(in the rows, 128 means zero)
The rows of A fall into a few groups, which share some directions, and each row is roughly a mix of its group's hidden directions.
A, 80 rows:
[[147 142 121 194 145 139 136 128 120 123]
 [144 141 146 118  94 164 147 157 152 148]
 [141 169 144 132 101 145 124 163 127 161]
 [ 96 128  91 158 144 133 141 153 122 161]
 [154 117 180 145 121 140 117  93 123 115]
 [101 126 131 166 136 144 140 172 137 157]
 [111 118 114 144 179 127 134 120  93 155]
 [ 88 118  98 144 143 108 137 166 120 150]
 [144 113 139 130 109 166 166 145 163 119]
 [144 124 189 150 131 132 153 126 140 113]
 [141 144 111  98  80 137 128 125 163 112]
 [124 107 137 135 110 106 120  74 124  95]
 [163 130 141  98 121 126 129  76 124 107]
 [130 143  85 106 108 145  82 131 128 138]
 [136 117 175 147 142 103 169 118 127 138]
 [126 151 149 144  87 171 114 133 147 115]
 [159 153 107 123 118 136  94  93 123  99]
 [158 129 132  98 126 111 132  75 118 109]
 [145  93 181 134 139 153 134 118 144 127]
 [163 127 155  99 120 119 130  83 126 105]
 [168 134 170 144 152 156 117 118 113 127]
 [164 127 169  97 111 132 124  96 136 114]
 [170 136 163 120 122 118 131  83 128 115]
 [160 129 140  97 123 116 127  80 121 100]
 [133  85 161 138 170 130 124 106 127 116]
 [123 116 118 137 135 100 114  77 109  93]
 [143  92 161 138 157 135 124  92 125 104]
 [157 111 162 140 140 141 121  85 119 101]
 [150 160 118 186 126 130 112 125 121 118]
 [178 145 130 149  99 123 125 149 150 107]
 [119 133 110 106 104 147 155 169 158 147]
 [149 122 134  85 121 107 120  92 120  93]
 [126 133 150 150 116 168 126 157 149 166]
 [102 130 125 169 135 146 136 172 136 153]
 [146 164 162 140  87 140 117 139 124 151]
 [135 151 131 121 122 154 138 179 140 164]
 [110 125 147 175 142 127 154 160 134 154]
 [115 117 124  62 104 121 128 126 144 129]
 [121 119 165 164 145 121 171 138 132 147]
 [132 164 126 128 128 141 126 178 125 167]
 [157 134 126  90 115 115 103  91 122  99]
 [111 117 106 100 163  97 120 116  98 151]
 [154 112 182 147 150 144 116 109 119 126]
 [106  95 110 110 166 119 163 114 120 143]
 [155 136 118  89 109 145 101  94 129 106]
 [160 126 156  92 115 121 122  91 129 101]
 [103 130 122 166 133 149 134 169 137 162]
 [137 171 130 128 105 143 126 169 127 161]
 [163 134 140 100 119 122 117  83 124  95]
 [110  90 104 122 167 109 131 106 126 102]
 [146 146 125 193 128 144 136 125 134 113]
 [ 86 126 127 137 164 129 115 108  92 149]
 [150 103 159 141 154 134 119  87 117 102]
 [106 161  87 122 119 108 124 162 120 150]
 [161 125 157 125  93 136 134 157 159 107]
 [111 138 102 101 145  97  99 110  98 147]
 [101 115 121  93 156  95 115 115 100 146]
 [145 133 144 126  82 141 138 136 169  99]
 [ 98  90 123  96 154 119 161 115 129 137]
 [109 111 153 135 141  75 143 157 122 115]
 [109 139 120 179 136 141 127 167 134 152]
 [145 146 131 120  78 155 127 136 163 110]
 [116  91 105 122 156 112 133  94 128  93]
 [171 148 153 125 113 128 104  95 132 100]
 [154 114 177 144 126 140 118  90 122 112]
 [107 133 137 168 128 150 124 178 142 140]
 [117 100 134  66 118 122 143 134 144 131]
 [163 161 117 164 117 101 101 129 123 113]
 [153 108 167 143 146 138 118  88 117 105]
 [153 130 182 152 132 134 106 104 110 128]
 [113  91 131  80 153 122 149 136 122 149]
 [112 122  92  96 159 109 127 113 102 155]
 [111 102 132  69 114 128 147 127 150 128]
 [135 163 126 183 125 129  99 119 114 119]
 [ 96 103 132  72 136 108 128 119 123 137]
 [104 165 108 118  94 140  96 101 131 124]
 [155 170  96 162 110 134 109 121 130 121]
 [161 125 175 110 122 113 137  94 130 108]
 [109  91 142  75 141 112 141 134 127 139]
 [143 138 153 122 109 164 143 165 150 155]]
One row of each group comes first, with its name. Which group is each row after those in?
[123  94 128  85 121 128 167 129 157 123]
(27)
[142 122 181 142 136  90 148 124 128 112]
(51)
[109 143  78 109 132 126 142 168 136 143]
(74)

[159 139 147 151 102 168 134 155 149 120]
(27)
[164 134 147 123  87 120 124 149 159 102]
(27)
[163 119 162 142 152 147 119  94 113 107]
(74)
[163 132 167 106 109 145 116 103 140 101]
(51)
[130 124 108 103 159  85 112 126  97 148]
(27)
[156 126 133  95 125 127 133  77 122  98]
(51)
